Rotation paths and how fast each direction turns (degrees a step)
Each turn is a multiple of 5 degrees from 10 to 175, or 0.
Each row of a path follows its step; steps can be skipped.
Rotation 1:
step 0: [-51  24 -26  10  17   7  16 -25 -26   2  21  -2   4  -9 -16 -31  12   5
   7   5  16 -18 -15 -40 -36  -9 -19 -28 -11 -10  30 -13  19 -21  -5  19
 -16  -1   1 -23   5  10  -2  22  11 -21  -8  11 -24  -1 -10  31  57  43
   2  36]
step 1: [ 13   2 -42 -10  40   1  10   1  36 -29   6  18  30  21  32  38   0  39
 -22   7  22  25 -39   5 -31 -13   0 -18 -39   0  22   9   1 -11  -5  -3
  16  17  25  -6   5 -27  -5  20 -14  -1 -26  10   9   8 -23 -22 -13   7
 -44  23]
step 2: [ 16 -19 -27  -3  12   8  -5   0 -23  -9 -15  28  17  -4 -28   4   7  23
  11  38 -10  35  45 -34  -1   1   1  -1  14   1   3  30 -28  -1  15 -27
   3  -4 -22  27  12  -2  18  21  14 -16  -7 -16  14  45 -54  52   8 -12
 -29   3]
step 4: [ 18  -5  -4  40 -33   0   9  -4   8  17  42  -5  15  29  -8 -32  -1 -17
   6  27   3  -2  23  49 -38 -21  21  13   0  14 -19 -37 -30 -28 -19 -12
  -4 -19  10  21 -13   1  23  19 -28 -10  29 -40   4  19 -12 -18 -36  -5
   0  10]
step 6: [ 12  33  15 -11  21  34  46 -21  11  21  49  22   1   8  -7 -56   1   4
  21   0 -17 -18 -16   1 -13   1 -18   5  -3  -8  32  30  -4 -18  -7 -22
   8   7   8 -41 -23  26  22 -14  -9 -38 -24  26  11 -19  26  -8   5 -12
  21   9]
step 10: [  9 -42  -3  30 -46  -1 -27  35  -4  -2  -3  21  31  -3   4 -36 -14   2
 -12  -4  43 -34   8  36   5 -38  14 -23   8 -20 -14  -6   1 -13 -15  -1
 -27  25  -4 -32  16  14 -28   4  -8  -3 -30 -36  -5   2 -16  16  -2  21
 -29  20]
step 14: [ 11 -14  -8  -8  39 -25 -15 -17   6  15 -15  11 -23  12 -29 -27 -31  18
 -29  -6 -11   1  43 -23  32  -4 -49   1   3 -15   1 -34 -38  12  40 -19
  -2 -35   1  18   5  14  47  -7 -29 -17  17   1 -12 -15   8 -21  -4   0
 -19   2]
step 17: [ 32  26  17 -51 -14  15 -24   9   0 -34 -18  10 -21  31 -21 -15  26 -15
  -2  -1   2  25  -8   9   0  -5  -5   4  12 -16  -6   0   1 -26  22 -28
  43  43  35 -27 -23  42 -22 -16 -13 -18   4  26 -18  35 -15  14  16   5
  13 -16]
step 18: [-10  -6  22  18 -37  17  15  -1 -10 -12   5  -1  -1   9 -38  31  -5 -16
   7  -6 -30 -37  -2 -38  14   6   7   3 -24 -19  31   9   7 -43 -30 -25
  42   3 -10 -16 -26  28   8  35  40   8 -24  -7 -11 -18 -13 -23  32  26
  -3  16]
Speeds:
[-10  -3 -11   4   6  -8   3   5   5  -6  -3   6   5  -2  -4   8  -3  -9
  -6   2   8  -4   1  -2  -4   0   2   0  -2   1   0   2 -13   1  -9   0
   4   0  -6  -5   2  13 -17   5   0   2   4   0  13   7  -3   4   6  -6
  -3   2] : 40
[ -7   7  14   4  -7   5  -3  -1  -2   0  -3  -6   1   3  -1  -5  -7   2
  12 -10   8   5   8  11   2   3  14  -1  -9   7  -4  -4  -9  -4   5   5
   9   3  -5  -5  -7   7  -5   3   6  -3   0   0  -2   1  -7  -1  -4   0
  -3  -7] : 55
[ -6  -7 -10  -1  -2  -2  -8   5   0  -6  -4   4   3   6  -4  -7   5   0
   2  -2  -6   4   3   4   5   6  -6  -7  -1   8   1  -5  -1   7  10   9
   0  15   4  -3   7   4  -7   0 -14   9  -5   6  -5 -12   4   4   1   9
   0  -1] : 155
[ 0 -8 -1  9 -8 -3 -2 -2 -8  7 -2  0  1  5 -5  0 -7 -8  3  4  1 -7 -9  0
 -6 -4  5  7 -2 -2  6 -4  1 13 12 -7  6 -1  7 -6 -2 -1  0 -6  0 13 -9  5
 -2 14 -7  0 -4 -5  9  0] : 55
[  2  -5 -14   9   3 -11  -3 -14   1  -7  10   2   0 -10   0  -4  -5   2
   3  -9   6   7   4  -4   0   1   4  -4 -10  -6  -6  -1   5   3   1  -3
  -2   1   4   9   3   0   6   7   4  -5  -3   3   6   5   1   6 -14   6
   1  -9] : 35
[  2  -9  -8   6  -2   5   4  -6  10   1   5   5 -14  -3  -1  -1  -8  13
   3   1   2  -2   3   9   8   4   5   9   6 -10   4 -10   2  -6   2   1
  -1   3  -1  -3   3   8   2  -4  -3   0  -9  -4   2  -8  -6  -2   7 -12
  -5   6] : 170
[  2  -6  -2   7  -4  -2   0  -4   0 -14  -8   2  -4  -4   0   0  -1 -11
  -3   8 -13   3   4  -6   9  -8   2   3   4   4   1  -3  -7   0   6   7
   7  -4  -1   9 -21  -2   3   6   6   4   2  -7  -4  -6   6  -3   0  -5
   0  -3] : 70
Rotation 2:
step 0: [-35  -2   4   0 -19  36  -1 -26 -10  -3  16  15  17   4  -8  -8 -22 -11
  10  -8   5   8 -10   4   3  30   4 -28  11  37  -8  10  42  37  28  30
 -45  25   2  16 -30 -12 -29  33  15 -35 -30  11  15  11  39 -30  23  -2
 -37  -1]
step 1: [ -3  14  21  19  13  12  28 -37  -1 -14 -17  22 -46  14   1 -15  28   4
  35  46 -16   4  -8  13  -8 -41  -5  -3   1   4  -5 -26  13  11  12 -24
 -12  25 -42  32 -13 -37   2 -26 -34 -19  13  -5  21  45 -23  -3  27  -2
  32 -18]
step 4: [ 48 -32  18  38  -8 -41   3  21  15  24  -6   3   5  16 -23 -18  -1   7
  -3 -32 -68  -2   8  -9  27  28 -19   3  -9  25 -21  14  36 -11  11 -13
   7  13 -26 -28 -21   9  -5  -1  21  15  27  28 -24  14  -3   7  17  12
  39  -6]
step 5: [ -4  16  -1 -23  20 -19 -20 -20  27  28 -17  14   4 -20   7 -10  20  28
 -29 -26  19  -7  -5  -4  19  16  60 -19  28  41  -5  13  31  -8  -7 -14
 -46   8  29 -12 -12   3  10  15   7 -34 -19   2  15 -20  12 -51  18 -10
  22 -28]
step 7: [-13 -16 -33 -24 -33 -20 -35   7 -12  32   4   4   4  33   1 -33  10  -5
 -18  14  -8  -9 -44  22  58 -35  21  19  -9   3  -7  32   8   0  21   1
 -28  -3  10  -5   3 -39  19 -10 -30  11  20  -9  17 -10  10 -42   8  22
 -22 -29]
step 9: [ 38 -11 -24 -22 -24  26  12 -11   6  29  -7 -10  10  32  47 -43   5  13
  32   6 -45 -19  -6  29  29 -17  -8 -17  -6  -6 -12  10  26 -21  20  24
  -2  24 -47 -16 -11  10 -26  -7  -1  -4   7  40 -16   1 -40  -1   9   1
 -22  -3]
step 11: [-12   3  35   0 -30  49  25   0  -6 -18   4  15  13 -11  10 -20   4 -25
  -6  -9 -19 -13 -21  41 -26  15 -17  -3   1  34 -11  -7  42  -3 -20   7
 -12  38  -2  24  11  -5 -51   4  10 -37  15  22  15  23 -24 -26 -11  47
  23  17]
step 13: [-43  11  10  -4 -14  14  45  -3  25   3 -31  20  23  -2 -25  -6 -17 -25
  10  28 -42   9   3 -39   0  29  18 -17 -22   7 -18  21   2  29 -20   6
  -7  -3   6  16  28 -17  25  11  -7 -16 -25  28  16  34   6 -41  19  21
  37 -24]
step 21: [-30  22  11  34 -42  19   4  -2 -26  28 -23  47  21  19  24   2  -6  -8
   2  49  10  -3   8  25   6  19 -31  11  14  21 -18  21  12   0 -19  29
 -36   3  -9 -15 -49   3 -34  17  17  18 -31   9  19  -2   1  -6  43  -6
  -3 -11]
Speeds:
[ -3  -1  -6   1   5   1   1  -3  -1   7   0   4  -2   8   7  -9  -5   0
   9   5  10  11  -3   0   0   3 -13   6  -2   1  -4   7  -5  11   2   5
  -5  -5   1   7  -6 -12   9  -7 -12   3  -9   4  -4   3 -10   7   2  -6
  -5  -2] : 55
[  5  -4  -5   0  -3   1   0   8  -2   0  -6   4  -5 -12   7  -5 -13  -4
   4  -5 -15   1  -6  -1   5   7   0   2  -9   9  -8   2   0   2  -6  -1
  12  -1  -1  12   9   0  -4   2   0   3   6   7   0   7  -1   3   1   3
  -2  14] : 155
[ -8   7  -1  -1  -7   4  -4  -4   5  -3  11  -1 -13   4  -6   0   4  -4
   3  11  -8   5  -2  -6   3  -1   5 -12  -5   3   6   7  -2  12   3  -8
   0  -5   6  -6   1   3  -5  -6 -15  -5   3  -7   1   4   7  -2  -1   4
  -2  10] : 60
[ -6 -15   9  -6   4   3   7 -10   1  -8   8  -6  -1   1  10  -4   4   6
  -4  -3  11   3  -9  -6  -7   2   3  -7   1   3 -14   4   9  -2   5   5
   6  -5  -9   1   2   8  -1  -2  -1   6  -4  -4  -2   0   2  -1  -3   4
  -1   9] : 130
[ -2   0   3  -9  -1  -1  -7   3  -8  -4   4   1  -7  -2 -12  -1  -2  -3
   1  -4   8  -7  -9   6  -3   2  -2 -15   6  -4  -3  -1   0   5  -6   4
   1  -2  -3  13   4  -1   5  -6  -3  -2  11   5   8  -1   4   7  14   4
   1 -14] : 65
[  3  11   2 -12   6   9   1  -2   5   7  -5   1  -6  -2   8   3  -4  -9
  -1   9  -1  -7   4  -8   9  -3   2  -9  10  -1   4   9  -7  -5  -7   2
   1  -2 -10  -1   0   4   4  -1   5  11 -11   1   6  -3  -5   3   2  -1
   9   2] : 95
[  8   1   4  11   4  -6  -1 -11  -6  -9  -5  -9   1   0  12   3   7 -11
   1  -6 -13  -4   0  -1   7  -6  -7  -8   1 -10  -1   1   3   1  -2   6
  -1  -2   5   8 -12  -1   5 -10   0  -8   1  -1   2  -3   4   2  -3   0
  -6   4] : 130
Rotation 3:
step 0: [ -7   5  33  40 -26   6  19 -12  43 -33 -24  21  27  18   3  33  -4 -21
   5  13  21  18  32   8 -14  -6   3 -28 -38 -24  15  31 -32 -17  18 -11
  16   2  14  -5   5 -24  16  -1  -5   4 -28  34   8 -24  -2  18 -16  -6
  38  11]
step 1: [  4  32  19  50  -1  -4  27   7   4 -47 -29  -6  28  20   4  -8 -11 -21
   0   0  27  24 -13   2   4  -5  23 -29  25 -26   8  39 -12  10   0   3
 -19   5  47  -2  -3 -29 -16   0 -13  38   3  -4  23   5 -14 -16  29   7
  26  26]
step 3: [ 43 -28 -12  14 -46   3  -6 -39 -21  18  -7  31 -31   8  12   1   1   1
  20  -1  26  12 -28 -32 -21   7  -3  13 -14   4  -5  46  24 -12   4 -31
  22  28  18 -30   0  27  -3 -14 -15   3 -11   8 -25   6 -16 -15  11  17
  37  -1]
step 4: [ 16   4  -9  19  -8  26  -8 -26 -28 -26 -41 -19 -31 -11   1  11   0  32
 -16  37  13 -27 -21  -8 -24  -5  -3   7  -8  -7  18  31 -12   0  15  -8
  48  17  11  -5  17  -3 -20  15 -33 -11 -13   4 -39  50 -14  13  21  21
  23 -16]
step 5: [-30  -3 -30   9   6  29 -45  -8   0 -23 -12 -37  -2   9 -30  -7   6  -4
   1  10  27 -20 -44  24  -3 -16   7 -14  16 -25  32  55   3   1  -4 -11
  10   0 -28  -8  12  -1 -39   5  -6 -25 -25 -14   4  29  14  23   3 -12
   0 -22]
step 9: [-28  -7   5  14   6 -31  46 -20 -17 -10  -1 -34   1  40 -15  -4  10 -16
  19   7 -20  22 -15   9  17 -42  23 -23  -4 -23  11  15  29 -37 -12  11
  19  11  13   8  -5  -8  -9   5  -1   2 -14 -20  32   6  -9 -52  24  37
  12  23]
step 12: [ 11  13   8  34  -8  -4 -19  -4 -30 -37  -9 -10  26  32  -7   4   1  13
 -37  17  25 -18  -2 -58 -15 -24   7 -12 -10  -5   1 -20 -15  13  -4 -22
  22   3 -10   7 -22  23 -44  33 -22  26  -2 -29 -14   1   4   8  37  30
  -5  -7]
step 15: [ 23   1  -5 -36  36  19  42   2 -13 -37  20 -17  15 -28  -4  -4 -51  15
   6   7  -1 -24   7 -11  -7  -2  21  26  24  -4  16   5  -5   2  26 -31
  22   8 -13 -19  32 -21  -4   5   6   3 -14   8 -29 -17  16 -26  43  27
   5   0]
step 19: [-27   1  10   0  26  -7  -7 -28  -3 -31  15   7   8  33  17  41 -12   8
 -23   9   3  22 -26 -10 -10  10  37   6 -26 -19  -4 -29  -4  11 -33 -48
  -1 -46  -3 -15  36 -12  -2  16 -16 -20 -12   7   4 -47  15  21  -9  -5
  -1  24]
Speeds:
[ -2   5   2   5   6  -8  -6  -1  11   4   2   2   0   8   4   7   2   1
   7  -1   0   6  -3   0   5 -10   3   2  -4  -3   2  -2 -14 -14 -10   7
   5  -9   6   7   0  -5   0  -2  13  -2   9  -4 -10  -7  -7   1   3   5
  -2   5] : 35
[ -2  -3  -1  -5  -1  -2   0   6  -3   2  -6   3  -5   2  -9   5   3   4
  -4  -7   1   4  -2  11   9   6   2  -7  10  -8  -1  -3  -2   3   0   1
  -8   1  -4  -5  14 -12   3   0  -2   2  -4  -8  -3 -13   0   6  18  -1
   7   0] : 80
[ -2   2   7  -3   5   0   9   0   5  -2   0   4   1  -6  13   0   3   2
   2   2  -1   3  -3   2  -2   4  -3   6  -6  -1   0   6   0 -10 -14   3
   3   8 -15  -9  -1  -5  -5  -3  -5  -1  -8   4  10  -4  -9   0   9  -1
 -13 -10] : 170
[ -3   1  10   8   4   2   4   1   2   5  -3   6   9  15  -1   3  13   2
 -10 -11   9  -6   3  -9   4   8  -1   1  -2   9   7   2  -4  -1   8   2
   2   4   5  -6   3   2   1  -6  -8   7   0  -5   6  -1  -2  -4  -3   4
  -3  11] : 35
